In the rows, zero is written as 128.
One hidden turn or mirror swaps the rows below in pairs. Which row is each named row swapped with?
fomo: [164 115 119 140 134 132 149 127 110 131 126  87 119 109 111 131 132 166
 111 130 107 104  89 102]
Vofe: [129 113 119 115 127 135 152 119 154 123 148 104 152 149 139 119 150 126
 140 125 115 114 148 124]
fav: [145  96 114 144 124 141 162 124 153 127 152 117 145 158 117 131 132 123
 148 122 109 104 128 117]
duteg: [155 123  92 136 139 108 147 133 119 104 157 102 158 118 133 123 159 153
 149  95 117 117 118 123]
kopif: [165 111 131 135 127 135 155 123 115 142 130  88 119 107 109 137 126 154
 117 137 117 117  91 105]
suzez: [151 111 119 135 133 145 142 112 161 142 146  84 136 161 148 135 149 136
 151 111 111 104 124 117]
Vefez: [151 141 140 149 132 110 145 133 144 121 126 101 176 120 128 131 144 136
 104 115 123 132 130  86]
giton: [153 146 146 140 129 113 143 134 134 123 121  97 163 103 139 129 139 144
 102 115 111 126 117  85]
gem: [137 110 105 135 118 134 157 119 164 141 160 105 135 150 136 120 158 129
 156 113 120 126 127 110]
tis: [165 111 109 136 116 143 160 116 131 139 130  83 114 117 103 124 135 133
 125 127 111  98  85 110]
varod: [146 128 105 152 136 129 148 128 129 125 166 112 166 119 151 130 161 134
 140  79 102 117 111 107]
rer: [158 130 125 148 134 119 147 133 116 113 120  93 141  93 117 126 138 165
 110 119 124 123 108  81]
Pog: [145 113 115 135 139 152 138 121 105 127 131  90 120 102 121 130 131 152
 117 126 110 102  99  82]
Naz: [159 141 134 146 126 111 150 133 131 120 118  97 163 104 119 124 143 158
  96 120 125 126 124  97]
zolus: [147 113 110 129 107 138 170 121 166 140 142  92 131 143 115 118 147 109
 147 121 121 107 118 111]
Gunu: [153 129 120 141 136 129 149 119 137 131 161 112 172 129 155 137 160 129
 129  89  92 124 107 120]
buba: [142 126 124 138 132 128 149 124 150 124 161 113 168 137 157 126 163 128
 139  92 100 125 125 123]
sab: [116 103 113 108 128 140 160 113 156 140 133  91 146 141 124 130 156 132
 155 122 110 120 120  91]
zuso: [160 103 113 157 127 147 145 118 130 129 124 106 119 132  98 129 125 153
 117 134 110 103 104  97]
nur: [158 127  99 152 140 116 134 124 112 112 159 104 163 118 140 133 159 146
 132  84 103 117 105 108]
Rek: [132 118 116 133 124 131 162 132 170 134 157 105 150 156 141 124 154 123
 149 114 115 117 133 106]
Bisog: [150 132 101 140 132 108 140 130 126 110 159 102 160 116 153 123 161 146
 143  85 103 116 118 107]
veki: [140 102 118 108 134 139 148 108 119 138 120  82 132 119 110 134 145 158
 131 132  97 109  93 108]
nata: [165 110 125 137 138 136 148 126 129 133 121  69 124 123 116 143 124 158
 137 129 131  97 111  88]
pibes: [149 145 147 148 135 136 143 130 147 138 122 106 161 111 136 131 144 135
  98 118 111 130 109  82]
limur: [153 133 115 145 130 106 152 133 129 114 120  94 154 101 113 125 145 161
 110 118 135 129 119  78]
lav: [134 105 117 129 123 136 160 130 164 136 144  97 147 160 127 125 158 109
 138 107 118 118 134 100]
der: [167 103 114 134 133 133 149 122 105 132 123  80 120 120 101 133 140 148
 111 118 109 105  91 104]

Swapped with gem: kopif
Swapped with lav: der
Swapped with sab: veki
Swapped with fav: zuso
Swapped with Vefez: nur

One hidden turn or mirror swaps the rows below in pairs. Which row is each named row swapped with?
tezul: [132 141 185  96 123 144 123 133 111 166 125 120 142 104  92]
Taber: [126 132 142 112 143 110 116 161 147 148 142 124 140  99  93]
gatev: [126 154 151 122 140 137 113 155 103 122 133  99  98 102 100]
dovog: [139 122 147  99 143 148 130 132  77 136 110 108 126 138 106]
sader: [130 118 141  90 141 131 136 155  80 123 110 113 137 126 113]
Garak: [129 110 140  96 141 137 124 133  86 133 107 112 136 138 105]
Gog: [118 119 130 102 145 111 117 148 142 139 134 125 141 109  89]
lidi: [137 123 129  95 151 136 121 136  85 141 103 120 137 135 111]
vasu: [131 125 147  89 143 155 137 134  80 137 118 117 128 131 106]
soge: [128 158 170 119 131 143 111 153 104 139 135 105 110  94 106]
felof: [126 128 130 109 155 111 123 145 138 154 134 116 146 115  84]
puz: [136 153 182 107 122 146 123 137 108 158 131 114 119 102  88]
Sogem: [134 144 184  95 127 146 127 127 115 164 131 125 133 108  82]
reret: [124 154 156 122 139 134 110 158 102 129 127  99 103  96 113]
Dapaf: [120 127 143 115 140 109 115 166 142 156 140 118 136 101  97]
Bupam: [118 117 147 103 139 107 135 166 134 145 141 113 150 113  79]

Swapped with tezul: gatev
Swapped with vasu: Dapaf
Swapped with lidi: felof

One hidden turn or mirror swaps the rows below in pairs. Which row is each named row swapped with?
Rinud: [131 132 130 107 132 132 142 136 140 136 138 130 153 147 121 124 103 122
 103 133 113 135 102 126 120 105 133 119 133 118 136 120 112 118 141 124
 149 135 133 140 112 153 120 111 132 154 117 133 120 117 113 118 130 114
 137 123 115 130 112 125 149 109 140 116 151 107 107 124 141 145 133 126
 113 143 158 130 103 115 161 130 108 127]
Sirep: [128 126 110 156 126 126 127 122 129 123 133 138 131 109 124 150 127 154
 148 117 145 114 153 121 158 133 111 120 133 121 128 137 153 129 106 135
 121 138 123 126 154 122 135 160 118 108 135 141 114 119 137 158 123 143
 117 129 157 132 145 117  98 134  85 132 130 139 130 143 118 120 134 144
 151 129 115 144 134 131 117 104 121 140]
tuda: [115 117 122 145 136 134 133 105 139 121 116 132 133 120 113 109 161 157
 128 124 134 128 135 120 143 130 125 119 115 140 144 132 123 144 119 136
 117 119 119 124 146 116 130 122 123 106 144 119 116 156 134 135 130 135
 123 153 147 144 175 141  86 138 113 135 118 123 128 152 131 109 145 119
 159 146 107 123 141 141 114 142 115 129]
verin: [118 126 129 129 131 142 139 107 143 128 120 132 135 125 110 100 163 155
 114 125 131 127 118 121 135 123 128 118 117 135 149 130 114 143 132 138
 119 121 115 124 132 120 131 111 122 111 139 116 112 159 136 123 140 132
 127 154 139 146 178 141  95 135 124 135 120 123 125 151 139 119 151 118
 161 156 112 118 139 139 124 150 107 129]
Sil: [130 129 132 135 143 117 135 135 118 130 145 143 134 124 135 174  92 114
 129 119 129 127 128 133 141 122 118 120 147 110 118 134 141 105 125 123
 127 132 139 141 117 141 119 146 131 127 123 150 127  97 120 150 118 129
 126 118 144 115 105 119 138 117 116 128 149 131 117 118 114 132 127 144
 112 106 147 154 108 125 152  95 121 134]
soru: [126 123 123 158 132 128 126 116 125 121 136 145 129 111 129 157 125 151
 143 117 142 113 146 123 156 131 109 121 143 122 127 133 155 126 113 139
 121 131 117 137 145 121 127 155 125  99 143 146 116 120 132 163 129 142
 117 131 161 120 143 126  95 139  89 138 128 144 123 139 108 114 134 136
 153 122 115 141 134 137 126 111 121 138]
melen: [117 122 119 148 126 128 119 104 146 112 116 132 143 129 118 107 154 162
 141 125 136 113 132 118 137 129 114 119 127 141 144 129 133 143 121 146
 132 139 118 129 163 112 127 132 118 105 139 123 117 142 121 143 143 122
 120 147 133 137 161 130  87 152  99 137 115 118 127 148 135 116 133 122
 163 145 112 117 130 141 111 137 113 126]
Bapan: [116 127 134 154 129 134 120 107 131 112 125 135 133 121 121 132 161 147
 130 124 123 123 117 124 147 134 117 121 138 132 133 131 141 132 108 148
 117 128 106 129 143 112 118 130 116  91 151 124 114 140 135 148 134 138
 111 152 156 131 157 149  87 147  98 144 128 133 117 147 113 121 135 131
 165 135 104 124 132 145 113 136 117 136]
dul: [125 125 125 117 148 115 146 135 124 133 132 130 147 135 128 144  98 105
 113 119 121 150 117 136 127 120 138 120 118 116 125 133 105 115 131 105
 129 124 158 127 113 149 118 122 129 140 106 128 140 114 114 119 105 122
 130 129 119 136 118 127 145 106 146 123 149 101 124 115 139 136 131 137
  94 116 156 144 101 120 152 115 118 118]
vove: [115 114 116 153 134 133 131 108 136 117 117 131 137 117 119 119 150 160
 133 118 139 125 144 122 150 133 123 121 110 135 139 135 129 144 111 130
 119 123 124 118 156 118 133 135 120 100 140 125 118 151 132 143 121 138
 120 151 148 144 174 137  82 138 104 136 118 121 133 148 128 107 141 125
 158 140 105 127 140 136 115 137 121 124]
Sofe: [125 125 122 138 118 148 131 112 149 122 124 131 148 130 114 102 149 170
 121 132 131 114 125 112 137 119 120 119 126 133 147 122 132 144 124 144
 142 135 105 134 148 125 134 122 125 117 147 128 103 150 129 138 145 128
 126 144 139 135 161 135  94 135 102 132 124 124 114 151 132 123 141 116
 166 164 114 114 139 132 126 150 111 133]
Rusa: [132 132 117 135 137 115 138 142 122 133 142 136 137 123 130 169  94 119
 135 117 131 129 135 132 144 124 122 119 138 109 117 137 138 111 119 118
 128 136 145 131 125 144 124 150 126 135 112 144 129  94 125 141 110 132
 125 116 139 127 108 110 140 113 113 121 151 125 126 122 123 138 129 150
 108 112 148 155 106 119 144  87 118 137]
zokem: [123 133 137 101 147 130 148 128 134 140 131 130 143 142 116 120 123 113
  99 127 114 145  98 133 119 113 141 118 123 120 139 128  97 121 147 119
 127 121 140 132  99 144 121 102 132 143 112 119 130 131 121 106 126 119
 137 137 116 141 134 134 145 112 155 122 147 107 119 127 147 140 144 127
 113 136 152 131 106 124 157 133 106 124]
Bulov: [125 131 128 113 141 111 131 130 134 125 131 132 151 148 128 132 104 112
 120 127 118 136 106 134 117 116 130 120 134 124 132 126 112 116 139 122
 140 140 149 136 123 143 113 119 126 143 105 129 137 109 103 122 127 106
 132 127 104 131 108 120 148 121 138 122 146 101 119 118 146 144 122 133
 103 123 161 135  93 124 149 115 112 122]
gapig: [124 127 133 110 151 117 145 130 128 135 132 131 143 139 120 136 110 104
 106 123 116 150 107 134 122 117 140 117 121 121 130 131 100 115 138 111
 126 119 150 132 103 147 116 110 133 145 110 124 137 121 118 114 114 120
 134 133 118 138 119 133 146 106 152 121 149 104 123 120 140 136 134 132
  99 123 157 141 104 123 155 119 112 125]
tup: [123 134 142 120 142 117 132 134 119 126 139 134 141 141 129 155 113  97
 110 127 105 146  90 139 126 121 134 121 144 115 121 129 122 106 127 125
 128 128 137 138 101 141 103 117 126 131 118 130 133 104 118 127 119 124
 121 129 129 127 104 139 146 116 136 128 157 114 110 120 124 145 124 142
 105 111 154 143  95 129 150 115 112 130]

Swapped with Bulov: melen
Swapped with Rinud: Sofe
Swapped with verin: zokem
Swapped with vove: dul

